(in the rows, 128 means zero)
Which row each row swaps with, under one turn or mirror
pinud: [118 104 136 137 139 122 147 164 143  86 164 133 140  94 113 142  93 132
 134 115]
vot: [139 104 148 133 140 129  92 131 134 122 151 142 179 130 140 145 131 111
 113 120]
guka: [ 84 111 127 118 150 120 147 150 144 117 128 118 155 140  95 164 122 164
 134 140]
Sak: [119 101 161 147 162 121 133 140 139 127 149  92 158 147 118 153 129 141
 153 147]
roze: [129 119 146 133 128 128 133 135 141  69 143 140 137 145 145 102 151 130
 137 115]
riduz: [139 142 141 116 146 138 132 136 152 148 144 101  99 160 122 119 107 142
 154 131]
mufo: [144 141 146 117 155 130 133 137 149 148 145  98 110 156 118 125 109 132
 168 132]
logi: [108 140 148 134 132 124  98 124 137 120 169 161 164 140 128 137 137 121
 103 119]
nibod: [ 77 119 133 121 141 112 142 144 137 112 145 131 166 149 102 164 122 164
 124 126]
Lis: [120  97 146 140 133 124 155 170 145  80 161 132 137 112 119 134 100 130
 149 121]
zezop: [147 105 117  82 131 145 109 139 143 135 123 150 141 126 136 145 105 122
 122 129]
Von: [132 161 143 122 145 112 134 134 120 131 176 103 103 137 114 129 104 117
 136 122]
der: [125 118 110  73 132 122 139 141 113 113 108 135 144 131 126 150 124 135
 113 124]
zoni: [133 142 170 120 159 110 137 135 131 126 152  89 131 163 140 121 142 129
 143 135]
kapi: [106 169 143 122 124 131 121 130 147 149 152 141 116 158 116 122 109 156
 140 117]
vori: [151 119 134 121 149 116 132 156 148 148 145  95 142 134 103 145  88 113
 156 119]
rud: [145 110 112  85 126 147 118 146 151 139 119 146 137 130 131 140  95 130
 122 117]
Sodo: [134  92 114 101 138 121 115 145 137 112 144 130 166 108 120 153  98 107
 109 130]
dopi: [133 129 152 145 117 148 134 149 157 116 116 124 119 156 111 128 153 133
 155 139]
ker: [119 103 139 139 144 131 156 159 153  74 154 127 137 106 125 127 101 136
 146 111]
Zilut: [137 158 135 111 138 117 137 140 116 121 174 103 102 132 113 142 123 111
 114 130]
Rurur: [126 122 147 130 140 135 141 138 147  70 145 136 133 131 153 103 143 137
 134 105]
zulez: [140 113 145 140 106 153 120 165 159 120 134 157 131 117 108 149 115 113
 134 127]
toze: [115 160 153 135 136 122  99 131 140 128 173 152 146 143 127 130 128 123
 107 100]
nuzo: [136 133 114  80 131 114 149 154 111 112 121 117 140 132 113 155 134 125
 111 120]
vop: [143 110 140  87 141 143 109 122 139 133 131 128 126 149 153 133 141 124
 115 147]
Siv: [ 87 119 144 136 150 111 148 149 141 123 143 117 168 148  93 160 126 154
 146 140]
kur: [ 96 153 149 139 135 114 108 126 136 119 179 147 155 151 119 140 127 136
 109 106]
patib: [124 134 149 129 140 121 136 130 133  79 136 128 134 146 148 104 161 146
 134 113]
Pimom: [ 99 129 111 101 119 136 126 141 149 138 124 155 141 135 104 148  96 163
 129 123]

Sak swaps with vot
Von swaps with der
zulez swaps with dopi
zoni swaps with Sodo
zezop swaps with mufo
kur swaps with nibod
rud swaps with riduz

Which row each row swaps with, under one turn or mirror
rer: [118 103 140 157 128 144 142 185 137 135 130 141 155 146 133 160 123 106
 131 139 158 123 149  99 128 167  89 103  86 114 105 131 155 133]
Nufat: [126  92 134 111 140 109 141 146 173 157 142 113 147 135 112 171 145 164
 146 127 152 137 132 137 112 138 119  84 121 100 124 152 155 131]
kemab: [129 127 112 128 120 110 187 144 146 120 113 137 150 119 117 167 125 145
 140 149 150 123 136 165 131 147  76  75 147 120 162 161 159 114]
dete: [116 125 140 152 105 122 149 128 156 105 111 132 194 135 144 171 155  95
 128 165 158 134 118 134 107 168 120 134  73 109 162 133 143 117]
bidil: [131 134 134 156 125 134 113 145 155 119 111 121 174 110 148 153 165 123
 105 111 144 119 160  79 146 152 121 104 125 102 169 141 159 118]
fusul: [121 121 113  91 128 122 167 106 136 127 123 172 153  96 130 168 137 125
 150 147 149 127 152 145 105 139  88 104 129 142 126 118 143 121]
bul: [142 122 145 157 143 151 151 155 182 122 115 165 140 140 136 136 124 134
 120 116 121  86 129 123 127 130 123 116 112 102 144 138 129 142]
dise: [137  98 134 157 101  99 168 130 118  94 136 137 151 135 124 179 131 148
 121 114 148 115 145 146 128 166 112  74 126 121 169 130 138 126]
Dis: [135 133 131 129 132 150 153 139 133  85 109 129 180 100 169 151 162  99
 128 109 155 131 156 160 120 128 110 120 117 102 141 139 148 135]
Sal: [150 104 130 163 158 150 143 160 131 126 133 134 149 101 106 193 123 131
 122 156 150  96 161 109 123 152  92 109 124 114 152 133 133 133]
doro: [122 104 143 149 117 143 172 123 174 131 150 112 157 136 141 144 161 136
 121 116 112 133 164 117 139 154 129  71  96 115 134  98 141 123]
Fuf: [138 131 121 122 130 166 193 178 154 118 111 131 181 126 134 165 155 116
 128 150 174 116 145 132 121 142 110  86 125  94 156 112 153 124]
pataf: [150 127  93 148 150 128 115 110 158 118 108 157 149 109 127 170 145 113
 144 177 117 126 136 131 129 120 115 111 118 115 165 154 117 119]
lides: [134 113 148 141 118 136 122 153 137 128 119 114 162 112 144 165 133 150
 127 138 128 131 119  90 131 134  66 113  97 131 104 151 133 118]
pov: [126 139  91 132 110 102 117 123 130 116 104 132 144 118 161 153 145 117
 160 165 150 131 123 124 134 135 110 129  89  94 158 143 138 149]
Lolu: [129 146 116 146 112 140 136  90 161 124 103 134 164 140 118 166 160 118
 161 144 144 113 150 115 139 121 123  89  88  81 107 120 148 129]
zafun: [143 101 136 120 114 143 120 112 151 120 135 120 145  75 134 134 137 117
 136 104 153 146 157 130 114 152 100  83 112 118 125 148 149 150]
tiz: [ 90 129  88 144 107 121 182 125 152 110 119 134 173 137 158 164 134 129
 131 119 119 146 140 137 130 144  87  85  80 121 126 121 136 128]
Puzu: [136 144 164 150 114 143 109 112 167 125 101 124 151 117 124 156 156 122
 112 165 135 121 141 113 148 161 108 112  99  79 128 109 137 104]
Vuziv: [112  92  99 142 100 129 137 130 153 137 134 131 144  91 150 193 155 101
 160 163 133 105 135 148 153 155  76  92 105 117 156 126 131 145]
Non: [106 129 150 156  91 144 162 120 137 120 134 133 176 112 114 154 131 113
 108 142 151 107 133 122 111 175  83 137 107 144 145 137 145 118]
Rezad: [120  93 146 145 142 137 172 147 154 138 125 131 185 128  99 160 128 110
 121 179 163  91 136 133 143 145 110  70 115  95 128 119 146 128]
Sefud: [139  98 146 142 129 144 162 144 131 145 148 123 127 124 121 145 129 140
 137 140 166  97 159 132 114 155 140 123 138 106 153 128 155 145]
dufa: [136 120 135 146 114 145 152 144 166 131 136 143 172 128 160 161 141  91
 147 169 117 140 154 159 105 134 122  91 151 131 154 136 160 100]
Lub: [112 135 138 126 108 104 120  98 162 124 146 140 142 114 142 153 132 150
 149 143 110 143 127 144 112 133  99 116 101 103 137 121 104 139]
zigus: [116 114 115 138 121  97 121 127 159 116 106 137 174 130 121 159 131 125
 102 167 132 129  91 141 155 130 120  75 113 105 150 139 112 129]
bak: [110  91 119 124 105 120 107  90 162 128 125 138 157 100 131 134 134 150
 116 143 132 146 121 121 130 152  93  98 111  91 149 140 116 112]
nuva: [139 134 118 106 140 100 121 158 166 141 123 136 140 135 152 154 175 129
 151 139 122 139 151 136 140 125 109  72 128  93 132 136 159 112]
lef: [114 116 127 132 113 113 138 115 165 121 155 130 164 136 141 151 167 120
 151 157 105 141 118 153 136 111 121 114 137 138 162 142 127 133]
Zele: [128 120 124 165 121 160 184 180 141 138 118 116 154 138 143 160 159 110
 147 131 167 111 163 128 138 166 118  91 100 112 153 153 157 116]

pataf swaps with Sal
kemab swaps with Puzu
Vuziv swaps with bul
lef swaps with rer
fusul swaps with bidil
dufa swaps with lides

Which row each row swaps with, under one turn or mirror
ren: [151 142 113 135 110 126 154 173 135 116 126 129 115 154 142 151 139 127
 129 142 127 142 121 146 122 136 128 156 143 127  78 123 153 122  99 134
 116 103 149 127 132]
dipev: [156 165 145 148 107 145 158 104 101 129 139 147 121 156 120 119 119 129
 141 134 113  96 115 143  98 145 144 113 142 138 125 131 143 150 126 125
 127 101 136 159 138]
nava: [114 110 131 128 129 128 126 125 149 123 106 132 119 127 159 135 122 159
 110 133 139 139 142 107 148 143 129 167 144 128 111 109 104 115 143  91
  90 182 125 142 125]
pesal: [110  94 129 123 135 107 124 116 135 133  90 160 165 109 113 129  98 135
 112 108 130 135 126 115 151 136 128 139 142 129 159 115 112 141 134 124
 146 158 106 153 122]
faz: [147 135 123 147 119 135 150 165 159 106 136 118 140 155 129 155 128 138
 117 119 107 145 119 133 143 119 124 168 139 139  84 119 159 108  97 118
 114 117 162 123 127]
maf: [131 117 114 135 134 123 143 172 150 116 124 113 118 136 143 159 129 136
 120 131 136 165 135 133 144 142 126 172 138 128  81 121 147 109 104 117
 113 124 150 121 123]
zenar: [108 101 130 130 134 124 123 118 144 125  95 143 136 121 151 130 116 158
 107 126 137 135 139 106 150 144 129 153 145 128 131 107  95 122 144  96
 101 187 119 149 127]
tasa: [155 164 157 166 121 156 153  94 118 118 140 136 150 163 101 118 115 143
 133 111  92 101 115 131 121 128 143 115 135 147 135 128 137 139 125 112
 131 116 150 161 141]
kefo: [136 159 158 149 121 159 149 110 105 131 148 149 117 143 117 115 113 116
 168 122 102  96 125 138 104 164 140 115 131 142 119 115 145 138 135 121
 121 112 142 153 126]
bolo: [109 100 127 129 129 122 119 121 148 131  93 147 141 116 146 129 117 153
 109 120 135 134 137 108 148 139 128 156 142 125 132 106  99 120 145  99
 101 188 116 148 126]
danur: [119 108 133 129 137 109 129 116 128 141  94 164 172 115  99 123  99 128
 120 103 123 130 124 124 142 135 131 128 140 126 163 119 119 151 137 136
 157 142 109 157 126]
bapi: [150 133 114 134 140 127 149 162 156 119 127 125 114 138 134 173 130 120
 135 119 109 158 130 143 134 143 123 164 131 139  76 124 141 115 107 131
 120 118 158 120 112]
Nos: [133 139 133 136 119 137 141 177 133 117 128 130 106 141 117 150 142 118
 153 133 119 154 128 148 133 144 135 155 123 129  78 107 145 107  98 143
 124 110 153 130 126]
todu: [139 147 157 150 123 148 144  85 112 139 127 149 143 147 105 115 115 135
 138 112 109  98 118 145  97 149 149 108 133 137 157 121 127 152 143 118
 139 124 138 166 137]
nobor: [159 162 155 152 133 153 150  80 117 134 133 146 120 148 109 134 117 127
 148 111  92 105 121 144 101 151 145 112 127 149 131 130 119 145 140 121
 133 123 146 159 124]
piga: [113  99 129 129 137 109 123 115 132 137  90 159 162 106 112 124  96 139
 113 108 132 137 130 109 155 135 129 139 139 125 156 118 110 139 137 121
 139 162 102 155 124]

pesal swaps with zenar
piga swaps with bolo
nava swaps with danur
nobor swaps with bapi

Which row each row swaps with, under one turn or mirror
Rogod: [107 119 116 131 169 111 147 115 137 140 117 116 116 107 152 130 103 120
 100 128 139 112 140 140 138 137 134 108 132]
zav: [172 105 134  89 111 143 113 142 121 151 140 128 114  88 137  82 126 144
 114 129 125 113 137 139 110 168 142 132 160]
gozod: [115 148 150  88 134 112 115 142 128 135  82 154 119 114 172  97 123 138
 111 138 144 129 137 137 143  88 141 113 150]
pami: [124 112 190 116 130 130 111 142 127 149 127 119 117 117 139 156  98 156
 131 139 136 129 132 130 142 126 126 134 123]
mefi: [ 96 144 116 118 152 122 145 126 147 121  88 140 130 126 129  83 121 147
 151 146 140 128 131 118 125 150 161 131 151]
fudu: [165 101 107 116 116 140 121 144 133 148 133 120 121 106 116  92 136 114
 134 134 131 117 137 134 180 145 152 137  93]
faku: [118 119 128  97 113 147 163 133 130 129 127 132 135 137 159 115 122 131
 123 172 150 108 118 165 135 118 148 136 177]
tepu: [115  93 115 116 135 118 117 146 118 121 108 133 114  77 151 126 115 121
 142 111 181 133 144 141 146 114 151 149 141]
zuva: [135  94 120 120 124 189 139 127 129 143 118 125 137 130 150 124 124 112
 124 145 145 104 139 150 130 142 163 153 147]
gono: [133 147 149 101  98 129 152 138 148 161 137 138 130 117 112 109 165 132
 122 125 121 106 143 158 147 104 136 138 127]
gefi: [ 95 101 136 129 138 122 129 164 109 140  99 154 153 112 134 107 138 177
 140 133 127 139 158 148 142 166 129 132 146]
nele: [124  92 167 107 119 124 126 135 129 145 118 134 117 101 150 115 172 180
 138 129 130 114 133 132 153 176 124 126 150]
kubi: [130 135 104 110 109  97 110 129 134 162 119 139  99 124 144 100 101 124
 111 143 114 136 126 104 169 153 155 115 127]
fipu: [125 137 129  79 124 132  93 164 112 153  88 132  84 119 142  94 114 130
 114 145 107 134 123 117 135 134 157 135 114]
Duvaf: [121 118 119  65 112 171 114 170 124 144 143 132 110 110 114 103 161 142
 129 150 123 113 147 126 149 114 155 128 156]
kolom: [100  98 128 129 118 118 114 153 132 175 136 147 131 109 128 113 136 155
 133 182 128 118 147 113 164 114 139 171 145]

fudu swaps with gozod
faku swaps with zuva
pami swaps with kolom
Duvaf swaps with Rogod

Which row each row swaps with, under one turn or mirror
Dek: [157 133 140 123 111 175 136 105 141  77 134 100 110 141 144 133 119 139
 158 112 105 100 119 136 142  84 121]
fefub: [166 134 105 108 126 168 140 115 156 104 109 104 111 150 125 132 123 122
 143 108 116 118 126 115 161  93 119]
gido: [116 129 156 132 104 114 122 127  92 127 117 140 142 101 144 148 151 129
 141  81  85 104 151 114  90 119 158]
ros: [165 137 100  99 127 155 139 124 154 116  99 113 113 157 125 130 132 121
 138 112 112 125 131 113 166 100 133]
noz: [110 162 148 125 107 133 126 136 103 121  99 136 137 112 141 161 133 116
 180 106  89 103 121 120  66 118 145]
mube: [137 155 125 120 120 183 148 112 139  90 118 110 110 135 134 141 110 121
 175 117 108  95 104 128 111  89 108]
vavo: [123 134 158 142  93 132 106 142  87 129 131 128 139 107 153 152 129 125
 158  91  85 136 126 129  93 129 133]
rame: [123 140 167 129  95 114 108 134  97 114 110 131 143 113 153 157 144 133
 165  98  82 109 141 127  87 117 165]
Rinus: [148 120 130 126 119 174 150  98 137  89 140 108 110 129 134 125 124 135
 135  95 108  96 130 123 146  85 114]
siku: [138 144 122 104 115 105 116 147 118 147  80 139 139 134 132 149 153 115
 143 100  93 132 148 106 121 129 169]
mas: [131 143 135 115 110 103 109 146 110 144  85 138 146 120 134 157 150 116
 150  93  91 127 147 106 103 129 166]
Nadi: [149 127 138 139 104 179 128 120 121  99 149 103 113 129 147 134 108 130
 153 103 103 129 110 136 136 102  97]
Vamu: [136 148 108 105 110 112 122 154 127 139  76 141 141 122 123 148 158 122
 145 101  99 128 151 101 125 129 163]
bupi: [151 133 126 138 130 183 132 109 149  90 130 118 108 143 134 131 114 129
 153 103 111  84 127 131 147  98 110]
lisod: [116 142 154 145 115 120 103 139 104 129 107 151 142 114 143 156 142 122
 160  88  88  93 148 122  90 133 157]
kemar: [160 142  90 101 121 155 142 133 159 113  93 119 118 142 117 131 139 126
 140 111 114 121 136 108 164 105 132]

mube swaps with noz
Dek swaps with rame
Rinus swaps with gido
mas swaps with fefub

